Each path below is one point turned by a fixed rotation once a step. After each direction that follows a path, write how fast that rotation turns it, in degrees per step (0 if it stays still).
Each turn is a multiple of 5 degrees from 10 to 175, or 0.
Each row of a path follows its step; steps can be skipped.

step 1: -13,7,25,75,16,25,-70,-24,-19,-17,24,31,31,4,-13,-13,17,15,13,-9,38,19,18,-14,-9,-11,18,4,-15,-12,11,-18,2,11,-18,-32,10,3,7,6,5,-27,-27,-4,8,15,25,20,-41,14,6,10,11,-34,68,-13,-8,-1,35,5,22
step 4: -3,36,-46,70,30,25,-3,-15,37,-23,18,44,4,18,-14,6,22,10,-10,17,-7,1,16,0,-27,-18,-5,42,12,-7,18,-4,13,16,-30,29,-35,-16,3,0,27,-21,-20,-9,17,17,-6,14,-21,37,12,23,49,19,1,-21,-46,-28,23,14,12
step 7: 48,-11,-39,54,37,-17,1,0,13,-3,16,27,26,13,26,-16,-7,11,-8,40,35,-5,-7,-11,3,1,-27,-27,-20,21,15,-16,12,26,-30,24,-32,-59,12,20,13,-29,-11,16,19,29,-17,-7,-15,29,-42,16,-26,18,12,4,-19,12,-27,-5,38
step 8: -14,21,-27,50,4,-10,-38,8,8,-1,22,11,-5,42,-4,-8,39,-23,-18,19,-3,30,22,34,-31,-3,-45,29,-41,23,30,19,-21,29,-34,-1,-14,6,-9,13,8,-28,-25,-15,39,23,-1,0,18,54,-4,-16,22,29,47,-2,-23,4,10,6,-5
step 11: 39,12,-15,45,33,-4,14,0,-21,-3,18,55,-2,23,24,13,-19,-21,21,-9,22,7,-4,0,19,31,-33,15,-53,10,18,7,5,-3,4,26,-32,0,-26,11,29,-28,11,37,24,47,-24,36,-32,44,5,21,-2,5,33,-6,-28,20,-30,-10,1
step 12: -3,27,3,42,-27,21,-30,-7,22,22,39,33,11,25,-22,22,38,-12,-4,-5,12,21,-5,26,31,-9,-15,21,-24,19,-5,1,-7,16,-46,37,-57,-20,4,13,5,0,-22,5,-7,3,-23,2,26,11,-11,20,1,40,62,23,-14,28,23,-33,-27
step 13: 5,28,-13,56,-42,71,-32,-18,-36,0,21,12,39,-7,-3,13,8,-32,5,-14,10,8,8,9,10,43,7,31,-30,36,0,-11,-22,61,13,-4,-25,-18,14,33,16,-20,-12,3,8,-1,33,25,-6,-5,-18,8,9,-25,14,10,17,-7,-10,9,35
step 16: -18,65,-8,63,-24,28,-47,-22,-27,6,-17,22,17,9,-10,13,6,-13,3,-3,-2,1,2,20,26,-39,-37,5,1,-9,-2,1,29,37,-25,34,-25,-9,5,16,30,-30,-35,-9,-39,24,-11,31,-9,18,3,-9,14,27,-6,25,-12,-1,-3,-48,-8
-9,-5,1,5,-1,-5,2,2,-9,-6,-10,-19,-1,-1,-5,3,-5,-9,3,1,1,11,8,8,-2,4,-3,8,8,17,-2,-3,-12,10,6,-4,5,1,-10,-4,4,-2,-6,-7,1,9,-4,2,-6,5,0,4,-6,-5,4,-3,6,8,-2,-1,-2 => 145
-6,-9,-4,-3,-2,2,15,0,6,-4,10,-5,4,6,11,6,-5,8,1,8,6,3,-8,1,2,-6,3,6,-2,6,3,1,3,-4,-7,-3,0,-17,6,2,10,3,-6,-13,0,-17,-9,-2,5,-6,0,-1,-3,4,5,-1,11,7,2,-1,0 => 145
6,-8,-5,3,-13,-1,1,-4,-5,1,-18,5,8,5,1,-3,0,-8,-10,2,-2,6,-6,1,7,1,4,-4,7,-2,-5,4,3,13,4,10,-4,-2,5,3,-5,-4,-5,-6,-5,-14,-6,1,-12,-11,-8,4,-2,0,-3,1,-1,-16,-3,4,-2 => 110
-2,-5,-11,-5,12,-6,-9,0,2,1,8,6,-8,10,0,-4,2,-6,-3,5,7,-1,-1,-2,-10,13,-3,-5,3,2,0,-2,0,5,2,4,2,-2,8,-1,11,5,-4,-2,-5,0,11,-11,-10,6,-1,18,2,1,10,-9,1,-5,13,0,3 => 10
-1,6,-6,7,4,3,8,-1,-6,6,-5,0,-8,12,12,6,-7,-1,8,-11,-2,-2,3,-6,-5,-1,5,3,-3,8,-2,6,-2,5,6,-1,-9,-8,4,1,12,7,12,2,2,6,-1,2,-3,-2,10,1,-6,-2,-20,1,-7,-10,1,-3,8 => 160
-1,2,2,2,-6,4,-7,-11,6,-6,-1,-3,0,-3,4,10,2,-8,-7,-3,4,-12,-6,5,-2,-1,-7,2,-8,0,3,-2,-1,11,-13,1,8,5,1,-1,-1,12,0,7,-10,-7,10,-9,-1,-4,5,5,-6,-10,-14,-1,10,10,-11,-2,0 => 100
3,0,-1,-2,8,-6,-1,2,-2,4,-5,2,-2,-9,-3,2,10,11,-12,-2,-7,-11,7,4,-10,11,0,16,-1,5,9,6,-5,0,1,-8,2,-7,10,0,1,-5,0,-9,-14,-2,-2,3,1,5,2,-3,5,7,-4,5,5,-8,-11,9,-4 => 65

step 1: 49,19,-2,79,16,-19,39,4,-1,-32,-4,-14,23,17,31,-16,5,53,-1,9,-1,-39,1,-20,5,-2,-9,-7,7,-40,-16,-30,-30,3,-9,-10,-16,34,24,31,-17,29,5,39,9,17,36,23,-10,30,-28,-26,16,4,13,37,32,7,20,0,25
step 3: 40,27,23,13,-8,-38,-10,-34,9,-27,8,-6,49,31,40,-15,-17,-13,-17,14,-11,-1,21,-60,-7,-26,-15,-3,-26,12,-16,-47,24,-16,9,-3,18,11,24,-3,-18,41,-40,17,-22,-6,21,5,-1,2,12,-5,-17,35,-2,28,-8,-49,-54,-43,13
step 7: -12,54,3,25,-23,-11,-12,9,30,-48,17,-25,-2,15,-19,-23,-6,13,-40,-31,25,-51,-7,-20,-39,32,3,4,-3,-4,-45,42,-18,7,12,11,-17,-28,5,-20,-40,12,35,-40,-31,-22,16,-14,35,9,-6,4,-49,33,-6,10,-10,2,-20,-20,-2
step 9: -20,1,-14,-14,33,-36,-5,32,26,2,-14,32,6,-1,31,30,-51,8,-39,-12,3,-26,-1,-42,8,-20,-1,21,34,-16,-19,28,-52,-28,-5,27,-22,-7,5,5,18,16,7,-47,31,-42,2,-31,17,2,-4,22,-9,24,-15,46,-25,-12,-8,-24,-48
step 11: -5,17,-59,-25,-11,15,-3,-10,8,-3,-3,-48,29,3,-11,-18,-17,4,-60,15,-12,-10,11,-33,-17,17,-36,25,43,2,51,13,-19,-19,18,17,-10,2,3,41,0,-2,35,-16,16,-37,4,40,34,-15,10,4,10,-37,9,46,9,10,32,-34,-26
step 12: 27,-23,55,-2,5,-41,39,-42,-17,-19,29,8,59,-15,-43,-9,15,-48,43,-7,5,9,26,-34,12,12,-43,-16,-9,-11,15,-31,20,11,-3,-5,-23,14,4,-31,-15,56,10,-21,17,13,22,-10,-18,16,5,-5,-42,11,-1,-25,7,-24,5,11,-2
step 17: 1,8,2,-63,16,-17,11,33,58,-8,10,-8,-8,21,-29,-41,21,14,-2,-11,-5,-6,38,5,-25,-2,19,-7,2,-44,-3,-27,15,-8,-9,-2,48,-20,31,47,26,19,22,-8,-27,29,43,8,13,-12,15,8,28,24,-54,-2,19,31,26,27,-5
step 18: -9,6,-8,-2,-6,-15,-11,28,-37,-15,28,31,46,-20,-22,36,-38,17,4,4,0,-5,14,-1,53,-18,2,-8,-21,-22,28,48,-15,-32,20,9,0,0,-3,-32,2,33,4,-20,-15,-5,-20,-17,51,-24,-27,15,-5,10,64,18,31,6,-13,-3,-65
3,-2,-2,-7,-5,-1,-1,-3,5,9,-10,-8,0,2,-6,5,6,8,1,10,-6,-9,3,-6,8,5,3,0,2,6,-17,4,-5,-3,2,4,4,3,-4,4,14,2,-6,-3,-6,-7,7,-3,15,5,10,5,-4,-7,-4,-2,-5,9,3,-10,7 => 170
3,-2,9,-4,-1,0,1,0,10,-3,2,-7,3,6,-7,-3,-7,-12,2,-3,10,13,1,-7,2,-1,4,3,4,6,-10,6,-3,4,-10,-2,-3,-4,-2,-4,3,0,10,8,4,7,8,-10,5,-6,-4,-15,-16,-1,-8,4,-6,0,-11,7,5 => 155
-4,-11,-5,9,-9,2,-10,-2,-3,-1,-5,-5,6,-8,-4,15,0,4,0,-8,2,6,1,11,-12,9,0,9,0,8,7,-12,-4,10,2,-2,10,10,1,-3,-2,9,9,1,-5,0,3,-6,0,6,4,-5,-1,4,-6,-6,-12,0,-3,-5,-5 => 45
-7,-7,6,-1,3,0,-2,3,-13,13,-5,12,0,-13,-14,-2,4,-2,-4,-1,-2,-1,4,-3,-1,0,0,-8,-4,-4,-1,1,-11,16,8,1,-1,-2,-3,-5,3,1,-1,10,5,1,1,11,8,-8,8,-3,-2,0,4,-6,7,-11,-6,8,7 => 175
6,7,4,12,5,0,-3,-6,1,-9,4,1,10,-8,-10,13,-6,-6,2,7,-4,-10,3,6,9,2,3,4,6,-7,-10,-5,-1,1,-6,3,-4,0,5,-2,-9,3,-7,14,-11,3,-12,3,3,7,-5,7,-7,-7,3,9,4,-4,-7,-2,-5 => 170
-6,-4,-9,1,-3,4,6,0,4,-4,2,8,9,-4,-6,8,15,-4,2,-12,2,-5,3,-4,1,1,-5,-6,-3,1,0,5,2,-6,6,-4,-12,-11,7,9,-5,-3,-8,-6,0,-6,4,4,-8,5,-3,6,-8,7,-10,-4,-12,4,-16,4,5 => 155
2,4,2,-1,-5,-3,0,-3,1,3,4,-3,-6,6,9,-7,7,5,-10,-4,-6,1,-12,3,5,-8,3,4,-7,-1,-2,7,-9,13,5,-2,-4,7,10,1,-13,14,-5,6,8,-2,0,-5,-3,12,1,1,2,-12,-3,5,-9,-9,-6,-3,10 => 10

step 0: -11,-33,19,-11,11,-15,13,-26,9,-14,-26,-9,-22,-32,13,-29,6,-12,34,-5,-34,9,-5,43,-28,17,-44,30,-1,-16,-95,19,31,-26,-22,1,1,-19,-19,20,10,-3,5,22,-26,-5,-19,-43,-31,6,-26,0,1,29,28,-49,-9,-23,-8,-5,-34
step 1: 16,23,17,28,15,47,0,32,8,-17,48,12,8,-21,13,-10,5,-29,11,-26,45,-37,-25,-42,-31,23,27,29,-16,-23,-8,-24,6,48,7,-14,-2,36,6,-11,43,-3,41,-2,37,4,-2,-10,-3,60,-3,1,40,0,2,46,-6,-11,-8,40,8
step 7: -6,47,16,38,13,42,-15,57,1,4,33,-9,-24,-24,-4,-8,12,-10,14,-23,16,-27,-7,-31,-57,2,31,-12,-15,38,25,8,-1,11,-33,-15,22,3,8,-27,48,-4,-5,-1,5,-29,-42,6,-4,-40,-17,-11,-21,-23,-30,54,26,12,19,41,18
step 9: 15,-38,4,1,42,0,-40,-43,-6,-12,-42,-34,7,-35,-37,-18,16,-1,30,5,26,26,4,10,-23,30,-19,0,12,-26,-15,14,46,-9,-3,8,-5,12,6,-6,9,34,-33,-21,24,10,5,16,-15,16,-54,-43,15,24,27,-5,27,-24,-53,-46,37
step 11: -17,-28,24,-39,-17,21,6,-12,0,-24,-16,2,-13,44,28,-48,37,13,-2,-23,-34,25,11,-24,13,-21,-19,39,51,-1,-36,-4,16,28,25,2,-5,-34,-14,5,-14,5,-15,25,17,6,39,-15,16,40,71,50,-3,-8,11,-5,-39,-1,-10,5,-24
step 12: 4,-3,-26,-11,13,30,0,48,-5,-20,-25,31,19,-2,-24,64,4,-15,39,50,29,3,17,49,-34,34,1,-19,-4,-37,-34,-3,2,-10,12,18,-14,29,28,5,-26,-1,-12,-2,19,35,-5,18,9,60,-6,-27,32,17,-5,-15,13,-30,-20,46,-3
step 14: 15,4,48,-3,1,-14,5,-13,-19,-19,5,43,-1,16,35,18,33,-2,-16,-23,11,28,1,-2,22,-42,-35,-21,-3,-57,46,-13,42,19,-3,0,-9,-46,3,24,-40,10,-10,-18,-44,-35,21,9,-11,3,33,-3,-20,-15,7,-65,-34,24,22,-13,0
step 18: -15,8,1,11,43,46,-10,1,-4,-8,-24,37,-4,-19,-23,29,16,-21,43,9,35,21,-21,29,-11,-8,30,-43,26,33,-24,27,-30,-15,-40,21,5,30,-10,-12,12,11,9,17,12,64,-13,19,17,20,-52,5,26,-12,19,22,53,-26,-12,-2,19
0,6,0,-6,-8,-7,0,3,-10,0,-10,9,-1,3,10,-5,0,7,2,-4,10,4,14,-2,9,-3,12,3,-1,0,2,11,5,0,4,10,8,-6,-1,5,2,-5,3,-11,2,-10,-1,-13,-3,4,4,4,5,-10,-7,0,10,-7,-9,-5,0 => 120
9,-12,-4,8,1,-2,7,12,0,-2,10,-7,-13,-5,-3,-4,2,11,6,0,-10,2,0,5,1,-4,2,5,-4,5,0,-2,-9,-10,6,-1,-8,9,-1,12,0,3,-7,-6,-2,-8,-2,-4,6,0,-4,-9,3,-2,-11,-10,-1,-4,-7,-6,8 => 110
6,-8,2,0,0,-5,-7,-24,-5,-1,1,-7,-2,6,2,7,-9,-7,2,-11,9,-1,1,-4,7,-1,-2,-7,3,2,-3,-4,1,-3,2,10,-6,-8,-2,5,4,-1,0,-4,-14,2,-1,-4,1,-3,-9,-10,5,0,-6,-1,-6,15,-4,1,10 => 70
4,1,10,5,2,5,11,10,-6,2,6,8,-4,-9,7,3,-1,-11,0,-6,0,5,0,6,-2,-7,-5,2,-6,-1,-9,-2,-2,14,-10,12,-5,-4,6,12,6,2,6,-14,2,1,-1,8,-8,-7,-4,-1,-5,3,3,3,5,3,-3,14,-2 => 60
-6,-5,-1,14,5,1,-7,-5,-6,2,-9,3,3,-5,-4,9,9,19,3,3,-2,6,-7,-5,4,8,8,4,-18,-6,-7,-1,4,-3,-5,-7,3,-6,-4,3,1,2,-2,-7,-3,12,-8,4,1,5,-4,1,9,1,1,3,-2,2,-5,10,-5 => 125
-8,-2,5,-6,-3,5,0,-5,-3,-9,-2,2,-1,4,8,6,-1,-1,3,4,-16,-7,-8,-1,-4,-12,3,2,-8,0,-7,3,14,-4,8,-12,-7,-4,-5,1,1,-10,3,-5,5,-3,21,1,-8,-2,1,-9,-4,2,2,-6,3,4,-6,-7,-3 => 130
1,5,14,1,3,-2,-9,7,13,-7,10,6,-9,5,0,1,-4,-3,-3,9,16,8,2,-7,1,-2,-3,5,-5,-6,2,6,-5,-12,3,-7,-3,-9,0,4,5,1,9,2,-7,12,6,9,4,5,3,2,-2,7,-7,-1,8,-5,0,-3,7 => 170
7,-12,2,5,9,14,2,-1,3,0,0,-4,6,6,9,10,3,4,-5,3,-2,-9,14,6,4,7,1,1,0,-5,0,-4,1,-4,11,9,8,5,3,3,-13,-6,8,3,-3,-1,9,7,-2,5,1,12,-10,0,-9,5,-7,-1,-7,6,0 => 40
